Rotation paths and how fast each direction turns (deg/step):
Each turn is a multiple of 5 degrees from 10 to 175, or 0.
Each row of a path follows its step; steps can be skipped.
path 1
step 0: [44 25 150 237 129 -97 -55 -245 -174 -117 41 -144 -500 -64 -88 240 310 -223 388 -364 -216 -293 -57 -265 71 -137 143 -179 451 91 276 146 -11 -235 83 -36 148 45 -292 555 93 -61 303 -57]
step 1: [381 -303 109 -262 441 262 -64 -123 -89 379 -171 77 -239 80 -86 -197 74 -122 38 -443 220 100 -248 -145 -121 -350 -81 -330 -189 -148 -79 12 -243 7 -280 244 352 -91 156 136 -100 -100 158 -432]
step 2: [217 22 374 -101 358 -344 -85 222 83 -10 -193 335 -467 -136 200 202 -56 114 -114 -192 302 155 -149 319 27 -98 96 -113 -38 -383 132 192 -247 -201 214 281 -241 43 86 177 29 -108 -335 371]
step 4: [23 -432 11 -361 201 -198 -126 -43 -44 715 -121 -223 378 -78 149 10 287 5 14 -100 103 323 -202 188 -258 -32 -416 92 8 217 230 82 -89 -86 -81 357 66 65 -186 -206 352 109 -36 -93]
step 5: [-1 -223 -94 101 46 -7 -60 30 -94 155 56 13 -169 -495 -8 368 -203 -292 -467 26 30 231 94 -98 273 65 44 -231 300 -3 196 7 -110 -51 -48 310 -293 615 -165 82 342 -24 -60 458]
step 6: [63 -272 152 -136 115 62 475 -31 -256 -24 42 371 2 -4 -163 -187 293 -327 -158 216 49 -194 239 -163 23 328 -234 193 -197 153 -107 139 -71 20 -542 199 -268 426 254 191 193 -105 352 -198]
step 7: [21 116 -6 -374 528 -409 214 -123 -173 176 91 55 242 -152 136 -600 -63 338 246 -89 -197 11 -80 167 -112 164 34 -18 -62 212 118 12 301 -244 -161 115 -141 217 -88 244 272 -59 -3 445]
step 8: [41 329 20 405 -32 -78 -294 144 -181 -21 46 -36 -108 -104 -301 -211 -311 26 -17 -199 -316 149 -46 -286 -164 46 264 -107 294 -134 172 250 -79 13 -237 48 -129 394 -385 303 399 -241 413 -120]
step 9: [78 -77 229 189 289 -125 -95 -95 127 110 -114 -283 -109 23 121 -238 326 -198 265 -23 39 -223 -55 -422 -117 -84 -221 44 -279 -335 233 -134 -109 39 -707 411 -103 -116 -111 239 -202 -184 205 -205]
step 11: [474 -71 446 174 -335 -48 111 76 -31 177 -366 142 -547 103 -229 -75 -209 17 58 -7 54 -102 76 354 -386 62 68 214 175 -4 37 113 -400 -88 105 186 255 160 -70 182 106 -234 352 -235]
step 12: [163 -202 -83 -84 -24 -163 327 -207 18 277 167 -241 -243 -117 205 85 481 -28 454 -328 196 -4 75 295 -281 -107 -61 -258 -90 -25 159 114 -357 -306 -27 415 -210 -287 -419 -143 40 65 66 83]
step 13: [174 -156 35 -186 123 107 -468 -110 -323 358 42 -247 -260 -146 -84 336 220 -53 -120 -138 -22 358 -168 323 141 -203 327 -347 227 204 -299 65 -216 -86 -104 40 -381 325 221 31 246 -102 -26 -139]
[-5 -46 12 -57 26 -68 -76 -86 78 -55 -91 -100 -65 33 90 63 61 96 -4 128 47 -75 -92 68 3 87 22 94 93 -26 36 37 68 -35 -68 45 79 66 -14 52 -116 28 61 126] => 155
[-60 24 -22 -42 14 -12 28 -13 50 1 -85 -55 17 3 -134 136 -101 -2 71 -152 70 31 41 7 138 82 86 71 93 -49 -72 -78 39 -41 32 -60 -91 78 1 21 10 -26 120 -79] => 140
[-38 -37 -76 -60 7 13 -2 2 -85 179 -112 48 -1 -56 -35 32 43 104 88 70 -103 -41 -98 -28 16 -132 -10 15 15 137 -16 -41 91 23 2 -73 -56 -76 109 106 -8 31 38 -20] => 115
[-44 -58 80 -96 46 -14 110 5 103 -58 -95 -120 24 -152 -109 -68 8 96 48 8 28 -33 -3 53 32 0 -100 -76 -47 -82 144 10 1 16 -47 -40 -32 -95 22 -84 68 5 -75 -9] => 140
[-41 -80 -56 -103 -113 -25 76 -44 -55 -2 -81 46 -86 -82 81 -79 -78 -134 10 -87 -59 43 75 43 72 42 -49 -22 44 3 -35 140 65 31 -9 17 87 -59 23 29 -107 -140 0 27] => 70
